grid =
[[120 107 119 127 111 114 131]
 [112 109 134 133 141 142 123]
 [119 102 124 127 125 143 137]
 [112 108 134 131 137 145 131]
 [110 137 147 133 139 138 136]
 [124 106 116 127 112 115 128]
 [115 114 132 127 124 147 146]
 [111 117 129 132 118 105 124]
 [134 112 123 129 145 144 113]
 [126 121 124 132 131 106 106]
 [118 126 137 127 129 150 148]
 [109 114 138 135 143 133 118]]
grid[0, 0] => 120
grid[2, 4] => 125
grid[11] => [109, 114, 138, 135, 143, 133, 118]
grid[2] => [119, 102, 124, 127, 125, 143, 137]
grid[9, 6] => 106
grid[0, 1] => 107
grid[4, 0] => 110
grid[4, 6] => 136
grid[0, 2] => 119
grid[5] => [124, 106, 116, 127, 112, 115, 128]
grid[8, 2] => 123
grid[:, 3] => [127, 133, 127, 131, 133, 127, 127, 132, 129, 132, 127, 135]
grid[:, 0] => [120, 112, 119, 112, 110, 124, 115, 111, 134, 126, 118, 109]
grid[8, 0] => 134
grid[1, 5] => 142
grid[0, 4] => 111
grid[10, 4] => 129
grid[10, 1] => 126
grid[:, 4] => [111, 141, 125, 137, 139, 112, 124, 118, 145, 131, 129, 143]
grid[6, 0] => 115
grid[3, 0] => 112
grid[2, 0] => 119
grid[:, 2] => [119, 134, 124, 134, 147, 116, 132, 129, 123, 124, 137, 138]
grid[:, 5] => [114, 142, 143, 145, 138, 115, 147, 105, 144, 106, 150, 133]
grid[1, 1] => 109
grid[5, 3] => 127
grid[7, 1] => 117
grid[7] => [111, 117, 129, 132, 118, 105, 124]
grid[5, 0] => 124
grid[1, 6] => 123
grid[9] => [126, 121, 124, 132, 131, 106, 106]

data = [132 132 134 107 130 133 121 139 106 142]
data[0]: 132
data[4]: 130
data[1]: 132
data[3]: 107

x =
[[129 130 128 128 131]
 [126 125 125 126 119]
 [141 138 122 138 104]
 [127 136 116 124 135]
 [127 126 110 127 128]
 [121 121 134 127 135]
 [143 134 119 128 133]
 [121 123 124 148 139]
 [125 126 130 132 130]
 [122 124 128 125 126]]
x[0, 0] -> 129
x[8, 1] -> 126
x[:, 3] -> [128, 126, 138, 124, 127, 127, 128, 148, 132, 125]
x[9, 4] -> 126
x[5, 0] -> 121
x[2, 4] -> 104
x[4, 3] -> 127
x[9, 3] -> 125
x[8, 3] -> 132
x[1, 4] -> 119
x[:, 2] -> [128, 125, 122, 116, 110, 134, 119, 124, 130, 128]
x[7, 1] -> 123
x[6, 1] -> 134
x[:, 1] -> [130, 125, 138, 136, 126, 121, 134, 123, 126, 124]
x[4, 4] -> 128
x[3, 3] -> 124
x[0] -> [129, 130, 128, 128, 131]
x[9] -> [122, 124, 128, 125, 126]
x[3] -> [127, 136, 116, 124, 135]
x[2, 0] -> 141

arr = [133 145 141 141 142 102 142 136 137  98 135 144]
arr[0] => 133
arr[11] => 144
arr[7] => 136
arr[4] => 142

W =
[[131 138 135 105 121 151 135 104 131 132 116 137]
 [109 101 107 115 144 158 136 139 122 147 132 118]]
W[0,0] -> 131
W[0,-3] -> 132
W[1] -> [109, 101, 107, 115, 144, 158, 136, 139, 122, 147, 132, 118]
W[:, -8] -> [121, 144]
W[1,11] -> 118
W[1,3] -> 115
W[:, -10] -> [135, 107]
W[-1,7] -> 139
W[-2,1] -> 138

a = [144 135 124 144 121 132 134 118 139 106 152]
a[0] -> 144
a[7] -> 118
a[6] -> 134
a[2] -> 124

M = [138 126 115 149]
M[0] => 138
M[2] => 115

B =
[[126 132 131 125 128 124 127 131 154 126 136 132 130 131 127 132]
 [131 123 120 131 125 125 130 129 128 127 126 127 132 135 130 135]
 [125 132 118 123 129 130 129 126 116 129 122 128 134 119 133 135]
 [125 134 125 125 127 125 132 129 130 130 125 126 124 129 127 142]
 [126 136 128 126 129 127 122 126 124 129 131 127 131 139 128 146]
 [125 125 133 126 132 126 128 130 135 121 126 122 108 133 123 124]
 [128 131 127 127 129 130 128 132 132 131 127 128 123 136 126 124]
 [124 121 123 129 128 124 126 130 130 129 130 139 136 138 129 116]
 [129 131 130 128 122 128 123 124 131 128 126 137 134 126 130 136]
 [135 125 126 130 130 131 129 125 124 126 128 128 140 129 130 119]
 [133 130 133 133 131 129 127 134 148 132 128 133 110 121 126 117]
 [120 134 136 129 128 129 129 130 124 133 122 134 135 149 129 131]
 [132 126 130 127 124 125 132 129 126 125 128 142 118 135 131 118]
 [126 129 126 130 133 136 122 128 133 131 130 123 137 125 129 123]
 [131 121 127 123 125 136 129 126 135 130 126 136 146 127 126 136]]
Indices start at 0.
(0, 0): 126
(10, 13): 121
(12, 14): 131
(1, 4): 125
(14, 5): 136
(11, 5): 129
(11, 14): 129
(6, 15): 124
(5, 15): 124
(9, 3): 130
(1, 0): 131
(13, 10): 130
(11, 11): 134
(8, 10): 126
(1, 11): 127
(11, 8): 124
(10, 6): 127
(12, 9): 125
(7, 14): 129
(6, 3): 127
(7, 10): 130
(7, 2): 123
(6, 13): 136
(13, 0): 126
(7, 1): 121
(14, 15): 136
(4, 13): 139
(7, 6): 126
(13, 14): 129
(0, 3): 125
(4, 4): 129
(10, 0): 133
(8, 7): 124
(9, 5): 131
(9, 7): 125
(10, 5): 129
(0, 15): 132
(12, 13): 135

X =
array([104, 122, 115, 127, 139, 115, 120, 154, 107, 126, 150, 123, 110,
       107])
X[0] => 104
X[4] => 139
X[5] => 115
X[1] => 122
X[3] => 127
X[11] => 123
X[9] => 126

A = [127 123 127 147 154 147 122 107 111]
A[0] => 127
A[-7] => 127
A[1] => 123
A[5] => 147

m = [[134, 119, 124, 125, 144, 117, 128, 144, 140, 133, 101, 151], [116, 129, 138, 128, 134, 116, 131, 120, 144, 136, 119, 145], [127, 131, 134, 117, 144, 115, 112, 111, 135, 126, 118, 123], [127, 129, 136, 121, 140, 112, 115, 109, 136, 128, 119, 129], [131, 120, 128, 132, 136, 124, 129, 136, 139, 128, 112, 153], [142, 122, 118, 121, 143, 123, 119, 141, 126, 126, 110, 128], [129, 132, 121, 116, 141, 129, 118, 134, 126, 126, 120, 110], [135, 129, 119, 112, 148, 121, 115, 136, 126, 129, 111, 110], [119, 127, 136, 128, 137, 121, 126, 121, 145, 129, 117, 146], [127, 125, 134, 126, 145, 123, 114, 119, 145, 120, 111, 146], [130, 130, 118, 114, 145, 123, 123, 144, 128, 134, 110, 115], [132, 121, 117, 124, 141, 125, 134, 157, 134, 135, 104, 141], [131, 120, 122, 127, 136, 116, 138, 149, 134, 142, 107, 147], [130, 133, 121, 109, 152, 119, 112, 132, 130, 129, 109, 108], [126, 132, 133, 116, 141, 109, 117, 112, 131, 134, 120, 118], [142, 126, 119, 117, 141, 120, 116, 133, 120, 128, 117, 114]]
m[0,0] = 134
m[1,3] = 128
m[9,6] = 114
m[5,5] = 123
m[7,9] = 129
m[:, 11] = [151, 145, 123, 129, 153, 128, 110, 110, 146, 146, 115, 141, 147, 108, 118, 114]
m[13,3] = 109
m[10,2] = 118
m[9,8] = 145
m[14,9] = 134
m[6,2] = 121
m[13,2] = 121
m[12] = [131, 120, 122, 127, 136, 116, 138, 149, 134, 142, 107, 147]
m[11,10] = 104
m[8,3] = 128
m[12,9] = 142
m[14,2] = 133
m[2,7] = 111
m[9,4] = 145
m[3,11] = 129
m[8,7] = 121
m[13] = [130, 133, 121, 109, 152, 119, 112, 132, 130, 129, 109, 108]
m[15,4] = 141
m[5,11] = 128
m[6,8] = 126
m[14,4] = 141
m[:, 9] = [133, 136, 126, 128, 128, 126, 126, 129, 129, 120, 134, 135, 142, 129, 134, 128]
m[1,10] = 119
m[2,3] = 117
m[5,3] = 121
m[9,2] = 134
m[4,0] = 131
m[4,11] = 153
m[7,1] = 129
m[11,8] = 134
m[15] = [142, 126, 119, 117, 141, 120, 116, 133, 120, 128, 117, 114]
m[13,11] = 108
